One vector is turned by the same rotation once a step. Each row is the vector after some number of steps, and that number follows the row.
The counts run from 0 to 648.
[142 104 156 122 144 142 176 137 145 141 128 116  92 138 132 108 106  57
 134 137  89 143 187 126 140 147 143 112 167 101  93 136 129 152 150]	486
[162 129 119 131 166 133 136 101 116 169 111 106 119 196  71 133 100 132
 163 126 118 152 145 115 145 144 121 161 167 123 106 141 111 115 189]	592
[140 123 115  92 130 111 115  75 156  97 133 170 137  80 155  65 125 157
 145 130 151 149 102 145 114 132 118 122  93 136 128 175 151 172 109]	226
[108 108 167 141 112 101 143 165  82 138 167 117 123 123 119 143 113 113
 111 113 102 155 166 160 109 119 175 126 171  69 112 113 110 142 119]	508
[123 138  94 114 117 117  96  84 133 137  92 137 113 120 137 125 114 142
 135 121 118 117  65 117  78  89 110 141  97 170 173 137 166 163 130]	118
[109 162 137  84 148 146 119  96 142 137  82 124 121  97 160 125 132 119
 173 118 139 144 122 114  97 140  94  99 126 163 160 103 125 180 170]	352
[ 77 159  93 130  91  99  97 146 106  93 127 129  90 133 149  97 121 148
 122  86 133  94 107 103 100 130 113 122 136 192 143 123 143 103 125]	558
[198  87 134 128 199 131 156 134 133 151 146 119 126 176  76 133 105 110
 134 134 101 137 135 115 140 134 154 149 132 108 121 172 143 126 126]	42
[162 118  84 103 106 110 117 102 130  78 119 151 106 175  91 104 109 100
 145 134 136 135  91 135 104 140 123 123  88 159 119 142  84  90 144]	4
[156 146 119  81 125 138 170 121 175  97 133 118 146 117 115 131  92 114
 144 114 127  96 117  81 182 112  74  86 139 126 127  99 109 131 114]	601
[152 117 161  69 130 138 126 121 156 123 164 123 178  80 123 158 149 152
 141 147 160 140  87 155 152 113 130 106 109 127 118  81 130 135  92]	625
[143 121 105 142  75 115 156 133 157 130 149 105 136 132  95 157  95 116
 104 133  82 104  93 116 146  53 119 144 146 122 102 102 148 129 103]	494
[107 145 150 111 155 129 105 162 107 144 151 119 159  91 139 156 137 169
 152  89 152 101 114 128 139 134 111 109 139 142 192  71 130 114 104]	181
[ 93 182 126 151 137 122 118 122 159 113 110 113 161  91 139  98 124 159
 141  86 127 138 131  75 137 112  49 132 153 148 120 121 133 162 154]	582
[103 119 122 115 136 144 115 118 114 163 115 136  76 126 172  91 157 154
 116 153 137 110 142 129 112 138 168 147 129 164 135 174 205 139 121]	100
[132 113 155 143 162 145 158 137 151 167 129 105 100 132 137 106 110  88
 148 138  84 145 190 133 133 148 140 141 184 119 111 136 157 155 163]	484
[122 136 111 171  96 133  98 156 126 124 112 121 142 171  79 154 165 145
 118 154 146 111 127 136 153 138 119 132  94 136 137 112  92  45 134]	195
[151 116 161  67 127 131 139 107 140 145 128 117 128 110 109 145  84 132
 156 123 130 132 155 146 156 146 148  89 138  51 175 132 107 162 114]	166
[153 128 130 128 143 134 141 153 161  91 126 108 124 162  99 119 141  73
 144 136 112 154 130 111 123 148 107 121 136 186  64 100 110 101 174]	26
[126 105 160  96 155 158 119 118 115 175 134 135 144 103 150 161 195 150
 122 179 155 135 107 161 120 120 166 130  99 142 132 109 164 142 102]	78
[ 99 118 167 170 114 131 126 171  94 154 140 125 127 117 133 143 153  96
 130 147 109 145 187 185 114 146 164 120 145  94 146  94 103 112 136]	296
[160 111 154 112 141 144  97 110 153 163 146 126 179  93  96 166 149 170
 160 156 147 144  98 173 145 122 141 147 101 118 167 106 142 129 108]	628
[120 115 112 100  88 118 120  94 102 118  95 152  91 162 113 105 124 131
 100 147 151 129 136 134 116 140 163 111  91  79 134 204 105 131 121]	550
[162 126 128 138 189 115 122  80 104 150 138 148 155 142 113 110 119 139
 167 115 133 193 121 148 103 128 116 164 133 118 109 146 104 163 168]	19
[132 112 115 126 121 125 118 112  99 134 138 149  97 169 120  75 146 164
 127 153 163 141 162 156 145 166 167 155 130 131  90 184 131  86 140]	211
[109 147 125 124  97 111  95  75 102 144 104 132 121 136 115 108 116 151
 160 132 134 189 133 168  98 141 131 156 135 111 115 145 102 150 187]	569
[ 85 134 103 169  86 125 152 121  61 150 125 156  97 171 144 114 139 134
  97 142 135 107 164 139 142 110 141 130 138  95  99 145  91 105 130]	320
[111 130 118 151  96 147 124 134 120 149 111 136 159 126 117 180 179 147
  92 168 137 101  85 121 132  70 116 125  79 131 138 103 134 113  94]	305
[120 155 139  86 134 157 115 115 181 137  78  87 121 120 118 145 139 115
 144 138 118 136 102  77 114 121 105 117 128 175 127 108 169 165 164]	139
[139 126 143 158 152 140  98 111 124 170 133 140 179 113 109 131 163 198
 130 149 162 140 136 152 158 130 127 159  96  99 157 167 144 118 109]	418
[148 130 112  89 146 123 159 132 103 131 130 102 120 195  82 170 102 131
 109 107 127 107  97  63 147  89 125 125 147 127  95 117 113 120 124]	154
[160  99  94 158 137 120 107  96 129 139 120 169 105 146 116  86 110 129
 152 144 121 122 133 176 112 157 143 154  91 134 182 186 136 100 130]	442
[159 145 116  92 128 135 166 103 175 110 137 119 154 107 119 132  86 129
 147 109 128  97 109  85 183 101  74  94 137 117 139 104 110 145 107]	602
[133 116 122 156  90  98 146 162 123 110 176 125 158 106 108 155 108 121
  98 109  98 108  95 138 134  60 121 123 133 100 129  95 116 131  75]	282
[154 115 108 137  85 119 178 122 136 134 143 121 136 150  94 158  87  94
 108 143  85 107 106 120 152  61 112 126 141 101 101 101 107 134 113]	492
